rotation steps, each row followed by its count of steps:
The counts run from 0 to 826.
[ 91 175 149 150 121 111 159 146 150 109 149  99  83 138 167 155 123 177
 133 133 113  86  94  69 112 129 119 167 165 145 117 112 142 164 126 164
 167 123 137 133 130 130  71 136 166  83 134 127 136 119 120]
654
[106 142 115 107 119 137  80 146 109 139 107 130 116 119 116 109 112 157
  89 160 129 125  62 130  97  86 143 116 130 119  96  99 135 112 132  79
 123 142 115 147 118 132  96 120 122 137 207 157 140 136  97]
691
[ 95 175 146 122 142  97 132  72 104 122 133 141 117 142 133 148 108 128
  70 121 119 118  68 128 140 159 143 104 122  92 134  82 162 109 176 110
 131 143 144 129 100  82 123  74 148 161  96 131 114 148 130]
59
[118 105 127 126 142 124 112  45 106 133 161 121 176 122  97 109 156  72
 178 122 116 147 129 162 119 127 132 145 113  81  99 135  89  81 129 100
 113 102 149  95 135 100 128 111 148 175  81 118 116 121 111]
397
[141 161 137 165 116 108 145 108 116 143 164 105 130 121  95 145 133 124
 102 105 156 135  95 150 113 145 134 142  91 101 129 114  95 137  87 151
 120  89 181 163  84 124  95  79 162 119 114 140 149 111 178]
278
[113 126 105 112 130 105 148 115 146 132 120 104 163 135 155 187  98 174
 180 128 118 100 111 119 151 115 100  75 125 145  86 130 142 149 119 132
 207 154 146 130 120 140  78 109 157 134  78  84 132 170 167]
777
[ 94 134 132 128 117 127 152 123  90 110 174 142 127 171 133 141 105 153
  80 111 124 127 142 138 186 153 142  97 154 111 169 123  90 109  94 151
 171 104 185 112  65  91 122 111 140  99 167  96 102 162 145]
267
[114 143 143  69 118 150 152 109  83 130  63 134 161 133 158 131 124  94
 145 131 110 133 164 116 135 113 110 140 178 197 122 139 120  85 151 130
 134 172 122  91 116 111 163 155 158 152 121 109 152 106  90]
412
[187 136  92 133 102 163 133 107 149 142  73 175 154 134  80 146 116 152
 166 141 135 120 131 127  84 162  96 132 102 138 120 131 147  62 101  86
 138 158 109 122 133 131  90 111 138 128 185 115  96 148  93]
28
[142 123 132 116 151 117 144 130 154 180 149 141  96 108  80 188  73 145
 148 160 123  88  98 102  84 139 150 138 156 111 152 156 162 155 126 116
 153 136 130 111 119 140 134 113 110 108 169 118 155 150  94]
547
[ 91 160 129 146 169 115 152 164 113 109 170 126 115 110 144  94 127  66
 132 167 108 162 100 113 146  87 146 129 195  96 120 119 156 126 121 121
 184 123 138 136  91 115 116 125 148 150 119 150 118 138  93]
183
[ 91 124 105 157 147  86  84 124 133 158 111 156 122 119 117 110 169 111
 129 119 137 150 138 115  97 118 109 160  91 144  67 118 127 134 144 112
 123  94  81 179 194 156 107 187 108 137 118 108 173 110 125]
133
[ 80 199 145 148 142 101 105 129 141 127 154 106 124 117 131 152 125 162
  37 131 123 131  88 137 187 133 110 117 109 143 123 111 109 173 156 104
 154 100 115 163  96 117 114  99 159 139  93 120 153 106 117]
262
[ 82 144 146 185 159 103 155 105 116 129 135 136 134 123  69 159 132 118
 110  97 139  99 146  95 160 230 134 111 124 139 149  97  98 133 140 142
 158  81 151 111 150 130 128 114 153 121  95 105 150 145 136]
255
[107 139 126 168  91 130 150 122 135 144 112 119 173 104 123 137 184 114
 113 144  98 149 169 165 175 165 127 127 136 156 114 145  80 130  87 122
 154  98 139 112 120 115 131 144 173 151 100  85 197 165 120]
785
[141 149 116 138 111 145 165 121 146 109 124 143 108 188 160 144 121 163
  70  82 133 160 135  72 148 136 112  98 121 156 129  98 160 122 166 184
 135 165 123 146 132 112  97  87 124 132 128 144  81 142 169]
450
[ 73  94 118 119 172  88  70 139  99 139 149 142 129 160 131 102 122 161
 154 114 126 149 173  93 154 122 132 104  92 143 131 118 137 131 150 150
 153 102  96 109 159 177 121 159 101 153 143  85  61 170 118]
145
[141 148  99  76 129 119 124 127 114 161 152 165 135 184 175 168  69 163
 150 187 127 115 128 107  79 119 115 146 106 141 106 115 152 121 147 135
 131 139  69 131 128 152 119 102  89 121 156  88 114 127 130]
349
[ 93 135 129  93 138 127 120  79 159 128 105 130 133 136  97 150 121 175
 103  91 144  83 121  84 143 101 106  78 112 155 173 161 172 152 116 128
 146 170 157 104 144  75 108 114 114 164 142 152 119 136 108]
427
[142 121 138 133 162  94 116 162 138 177  96 134 115 124  92 123 127  88
 169 160 159 142 153  80  81 135 138 127 150 148  98 116 122 154 170 123
 136 126  91 122 140 178 175 160 106 116 125 167 161 142  99]
524
[119 111 114 167 139 136  99 156 103 104  82 176 143 108 124  71 147 113
 135 111 191 150 149  93  94 151 121 153 107 152  69  99 155  79 150  84
 121 122  82 142 151 137 152 145 113 151 144 156 118 119  98]
703
[164  99 127 157 104 102 136 117 120 171 104 186  83 125  63 128 113 158
 124 101 100 132 171 114  75 148 184 143 111 137 143 116 177 131 155 158
  75 104 131 126 157  96 133  89 154 128 180 152 165 144 108]
339
[119 132 113 148 126 148 150 165 149 119 179 178 153 140 137 109 139 177
 138 164 153 139 174 123 146 117 136 148 146 170 114 165 147 171 107  98
 144  87  60 147 134 111 152 130  98 120 134  91 112 149 107]
354
[108 138 138 156 129  86 150 104 129 152  82 144 140 158 107 184 148  94
 161 108 146  81 157  88 138 184 112 102 165 134 159 113 120 119 135 122
 158 122 140 121 140 119 134 171 141  93 121  83 152 136 110]
435
[131 135 107 173 138 168 115 146 161 122  97 133 131 143  88 130 167 112
 157  75 113 150 124  75 126 147  91 123 129 145  76 108 132 106 152 120
 130 143 144 166 167 177 113 162 153 105 124 163  98 105 124]
112
[ 74 121 130 136 173  67 150 106  81 108 192 135 114 128 152  91 105 124
 153 121 160 149 124 137 124 129 140 163 123  78 142 142 150 132 133 136
 147  64 106 125 125  88 105  80 115 160 131  81  84 133 130]
166
[109 123 128  72 153 124 105 105 173 165 110  63 180  85 105 148 121 145
 166 162 148 110 109 124 135  82 106 114 117 158  88 159 126 179 122 100
 171 151 130 111 110 132 120 120 140 162  92 144 152 121 117]
405
[ 86 136 151 185 163 131 110 120 159 119 159 122 130 162  79 107 175  86
 127  91 157 132 139  82 144 174 135 125 129 137 128 110 134 146  93 131
 125  86 154 125 134 131 146 124 101 119 110 160  53 124 126]
826
[101 185 129 138 172 115 103 111 113  95 155  84 125 116 166 136 120 132
  93 112 149 156  94 127 184  98  75 138 132 138 142 141 120 147 128 127
 168 127 124 150 110  90 116 121 174 140  78 135 105  67 136]
82
[103  83 111 108 119 118  99 109 136 137 163  88 125 154 140 109 157 124
 117  83 130 147 165 114 156  90  89 121 134 159 124 171  89 111  84 167
 158 122 185 135 137 140  85 172 127 129 143 108  90 119 144]
105
[145 119 144 147 107 139 152  98  97 136 150 172 144 111  73 117 105 108
 122 136 111 105 115 154 117 128 187 112 141  68 110  92 129  66 167  87
 122 108 134 128  88  97 142  87 145 123 115 108 174 148  97]
379
[129 143 135 125 124 156 148 118  82 138 126 147 104 105 113 126  99 166
  87 111  80 175 106 147 168 101 130 111 131 107 151 141 127  69 164 140
 153 158 137 127 123 112 105 107 168 136 171 105 151 128  66]
571
[163 106 105 156 113 146 200 120 136 152 175 176 147 155 125 143 148 123
 158 126 116 115 182 112  91 144 152 140 155 121 124 139 162  76  99 158
 159 125 114 116 118 119 117  77 121 130 102  84 101 168 124]
558
[121 199 121 154 122 111 120 112 160 142 121 144 132 132 108 176 169 147
  27 116 136 144 141 133 159 138 119 114 126 169 142 126 119 154 124 108
 107 116 117 171 132  93 117 143 147 123 110 141 194 107 140]
442
[106 148 132  99 160 117 162  71  83 154 138 101 130 131 131 139  96 114
  95 128  97 139  86 141 116 169 147 103 110 111 165  85 105 124 151 161
 124 132 138 103  91 118 137  67 164 168  99 130 137 168 142]
58
[109  84 127 119 117 112 143 123  43 118  97 166 152 132 141  83 103 143
 164 119 160 104 159 113  76 134 178 116 144 146 125 107 123  97 116 121
 125 133 130  92 130 105 136 123 122 118 181 105 137 140 124]
699
[ 94 109 154 158 137 123 118 113  92 173 119 120 170 144  63 129 137  92
 127 107 147  97 166 111 123 194 156  78 119 133 143 104  65 105 115 132
 131 110 163  99 123 150 166 164 132 121 141 104 153 158 140]
807
[165 150  86 129 134 125 113 128 131 156 132 162 136 132  86 128 124 115
 171 138 130 190 138 172 108  95  92 141 113  94  96 172 112  71 148  78
 122 139 130 188 123 157 111 150 114 103 146 106 153 109 118]
9
[159 175  95 139  77 189 138 131 138 111  83 163 186 148 157 156 167 162
 105 155 125 139 123 122 146 136 106 109 136 171 109 103 123  96  60  85
 133 163 111 140 102 108 102 141 132 135 141 105 110 135 108]
782
[122 100 117 122 118 108  81 111 149 190  87 103 131 133  74 128 127 139
 196 132 130  65 144 100  75 146 119 160 125 152 112 132 110 145  91 111
 117 119 164  98 154 130 124 161 143  86 166 136 126 117 101]
316
[143 124 135 174 144 146 139 171 145 170 172 124 134 108  68 117 126 168
 170 157 155 112 156 126 107 166 167 127 145 131 124 143 124 171  98 107
 176  92 126 107  83 140 166  93 150  81 162 153 122 152  85]
175
